In the rows, 128 means zero.
The rows of T fall into a few groups, which share some directions, and each row is roughly a mix of its group's hidden directions, except some rows that fit no group.
T:
[[107 104 171 107 105 136 103 151 183 152]
 [ 81  99 174  98  89 134 108 147 135 141]
 [119 133 190 114 106 171 171 134 142 131]
 [163 119 116 160 192 106 128 138 113  93]
 [137 114 138 149 111  54  98 126 132  94]
 [132 166  85 107 125 140  63 140 135 110]
 [177 142  92 163 176 102 108 127 125 140]
 [118 103 145 172 139  92 180  92 136 116]
 [127 113 142  92 148 165 195 112 145 117]
 [142 124  97  93  75 129  77 108 150 127]
 [ 62 112 113 139 179 122 105 143 117 115]
 [ 91 110  91  91  96 124  79 118 140 105]
 [ 96 176 128  99 152 169  91 144 111 147]
 [114 124 162  95 137  90 173 128 142 177]
 [107 114 122  69  74 148 101 111 139 128]
 [127 102 149 114 192 159 128 138 160  94]
 [115 114 175 139  84 122 188 138 111 127]
 [123 124 179 186 145 151 158 156 121 134]
 [115 126 157 120  72 107 151 140 171 166]
 [102 120  64 106 132 114 147  91 166 130]
 [128 154 129 179 184 147 123 170 134 127]
 [153 123 154 198 100 111 145 157 118 120]
 [ 84 135 150  85  88 140 142 116 160 162]
 [ 99 116 211 144 129 117 129 138 119 117]
 [ 98 131 194 151 130 158 141 143  92 144]
 [108  94 141 101 111  66 160 142 155 117]
 [ 89 149 101 113 115 117  55 137 120 130]
 [146 157 111  90 102  90  74 126 153 141]
 [116 117 100  94 193 101 131 132 163 146]
 [132 138 104 102  79 130 125 112 183 169]
 [131 159 167 127 110 182  82 128 101 137]
 [ 94 124 159 115 161 142  65 161 137 132]
 [136 106  71 152 152  67 130 129 126 121]
 [ 98 132 122  68 157 178 105 140 138 122]
 [ 86 103 102  72 127 114  92 101 115 121]
 [136 104  90 117  71  97  88 116 130 108]
 [173 126 172 144 134 149 119 172 171 138]
 [162 146 133  79 122 139  75 149 165 120]
 [ 96 141  66 119 143 131 124  84 102 104]
 [ 91 131 109  69 111 122  76 142 144 133]
 [ 96 135 109  99 149 175 102 148 158 169]
 [ 63 127 100 102 107 108 139  92 155 129]
 [ 93 118 108  90 145 138  91 127 108  71]
 [128 123  80 106 158 157 108 144 175 164]
 [179 121  84 138 144  97  84 132 136 102]
 [130 108 192 155 115 107 180 124 138 130]
 [ 98 123 196 168 123 112 144 120 100 120]
 [149 143 105 111  86 155 178 128 144 170]
 [144 143  90 116 171 142  64 119 146 129]
 [106 130 118  60  93 131 133 101  90 126]
 [176 128 144 158 178 134  95 127  97 153]
 [ 79 107 147 147  99 123 173 145 100  95]
 [ 66 134 156 116  78 129 137 137 148 156]
 [ 79 143 153  92 142 170 148 126 138 169]
 [124 104 180 125  99 135 194 136 136 127]
 [142 159 101 135 190 146 100 166 117 112]
 [127  97 179 176 119 122 169 145 140 150]
 [135 101 150 131  82 113 179 124 144 175]
 [178 118 130 179  88  91 128 141 125 112]
 [109 108 206  92 133 133 115 136 132 142]
 [108  95 178 135 111 101 187 125 119 139]
 [116  79 143 121 183 112 173 129 150 133]
 [117 142 100 111 130 143 160  84  81  86]
 [119 165  92 122 182 170 100 129 118 146]
 [ 93 147  97 110 196 153 133 105 124 132]
 [109 119 180 108 123 112 187 138 127 162]
 [119 122 203 130 103 135 170 140 134 143]
 [146 116 123 123 113  84  78 161 175 140]
 [115 136 141 116 187 178  85 127 121 141]
 [127 129 163 191 102 125 167 147  99 126]
 [115 153 114  79 155 151  98 141 178 148]
 [ 92 107 126  87 188 102 122 137 154 136]
 [124 124 152 158 124 166 198 138 102 130]
 [140 107  72 122 130  99  78 121 141  92]
 [133 130 160  63  84 126 136 150 155 118]
 [119 102 162 117  54 112 140 125 102 128]
 [134 183 135 142 158 153 126 127 128 190]
 [153 173  80 137 157 131 160 106  96 116]
 [151 132  67 122 133  96  86 118 119  92]
 [144 149 105  70  72 138 132 145 147 143]
 [ 84 109  72 129 129  97 108 131 168 117]
 [182 128 160 108 118 177 135 157 155 112]
 [139 144 109 175 160 148  83 137  82 137]
 [165 145 118 125 131 149  66 175 115 145]
 [146 141  80 101 159 108  77 123 161 134]
 [120 126 117 163 133 116  82 156 163 182]
 [119 112 141 177 174 101 174 150 118 114]
 [134 115  79 115 137 103 131  78  84 103]
 [ 78 112 144 153 120 156 150 148  91  85]
 [165 161  99 128 147 176  76 125 133 128]
 [ 86  93 114 105 184  91 130 133 150 121]
 [167 127  98 125 120  90  71  99 154 132]
 [131 111 144 167 132  96 199 145 128 113]
 [146 133 167 181 156 119 170 144 100 145]
 [131 136  80  86 163 153  88 129 117  98]
 [126 134  95 179 179  87 147 142 134 132]
 [147 128  72 113 176  96 110 116  96 115]
 [135 112 120  75 114 117  73 135 173 133]
 [136 154 134 109 142 156  48 123 128 134]
 [143 158 120 145 140 207 121 142 108 116]
 [127 143 115 136 209 156 110 144 144 127]
 [125 140 120 165  91 107 184  94  97 128]
 [118 117  63 108 160 100 103 123 134  92]
 [136 138  61 115 128 103  84 113 115  98]
 [130 148  99 107 155 142 168 164  76 150]
 [124 142 185 132 103 167 146 157 119 170]
 [ 88 149 128 163 132 155 168 123  77 147]
 [114 151 169  82 105 177 128 120  95 128]
 [125 103  90 160 103  73 112 104 105 104]
 [118 113 110  79  67 134  98 113 146 109]
 [114  91 145 169  80  89 109 147 110 113]
 [175 140 132 174  95 116 117 158 126 171]
 [113 142  65 136 161 140  93 106  96 112]
 [115 108  83 100 158  96 158 127 121  79]
 [112 135  91 130 192 127  79 130 119 111]
 [139 159 103 138 102 129  53 107 115 124]
 [151 154 129 169  69  97 150 129 105 145]
 [137 127 115  47 104 130 102 112 145 135]
 [155 175  87 100 113 123  77 134 147 134]
 [ 68 124 118 133 156 129  86 163  97 113]
 [119 130 196  88  90 113 110 139 133 141]
 [113 152 121 131 154 183  70 130 105 117]
 [170 119 128 167 116 114 194 105 120 127]
 [115 149 170  75  87 151 113 155 112 121]
 [151 127  81 100  93 117  73 108 146 130]
 [101 147  93 104 144 143  57 118 122 138]
 [149 134 155 143 181 163 131 146 178 145]
 [141 135 101 126  91 103 143 114  60 102]
 [160  95 147 157  80  93 100 152 148 119]
 [136 142 128 133 122  58  71 129 140 123]
 [146 108 156 118  49 105 135 123 140 135]
 [126 132 191 118  80 128 175 130 119 128]
 [ 84  80 126 160 117  87 157 146 140 115]
 [117 119 145  67  83 128  89 150 147 136]
 [149 165 100 123 142 111 195 125 159 135]
 [104 170 113 102 106 128  92 171 167 146]
 [119 110 144  87  55 148 114 117 144 123]
 [152 140 142 165 119 198 151 133 100 120]
 [131 106  93  81 129 119  97 115 108  71]]

One row of each group comes first, with its name. Which group is each row after those in?
[104 144  93 152 120 110 138  80  79 101]
S
[162 125 148 197 117 115 137 164 110 112]
R
[134 138  91  83 142  99  79 140 167 119]
D
[121 138 111  86  91 150  72 108 141 158]
M

[119 134 123 166 181 149  82 132  88 123]
S
[163 129  85 175 112 156 164 130 120  97]
D
[159 161  84 105 184 131 100 115 121 121]
M
[185 113 155 125  84 115 109 153 165 130]
R
[116 112 101 112  85  85  72 141 140 119]
R
[121 144  93 132 189 148  83 107 123 149]
D
[114 127 190 168 111 148 154 164 136 144]
R
[118 129 170 161  96 117 188 105 108 135]
S
[140 148  52 151 160 134 153 124 129 133]
D
[119 137 115 151  74  98 167 102  86 123]
R
[ 85 111 168 155 142 127 179 144 123 161]
M
[ 77 138 106 129 193 153 123 130 108 139]
D
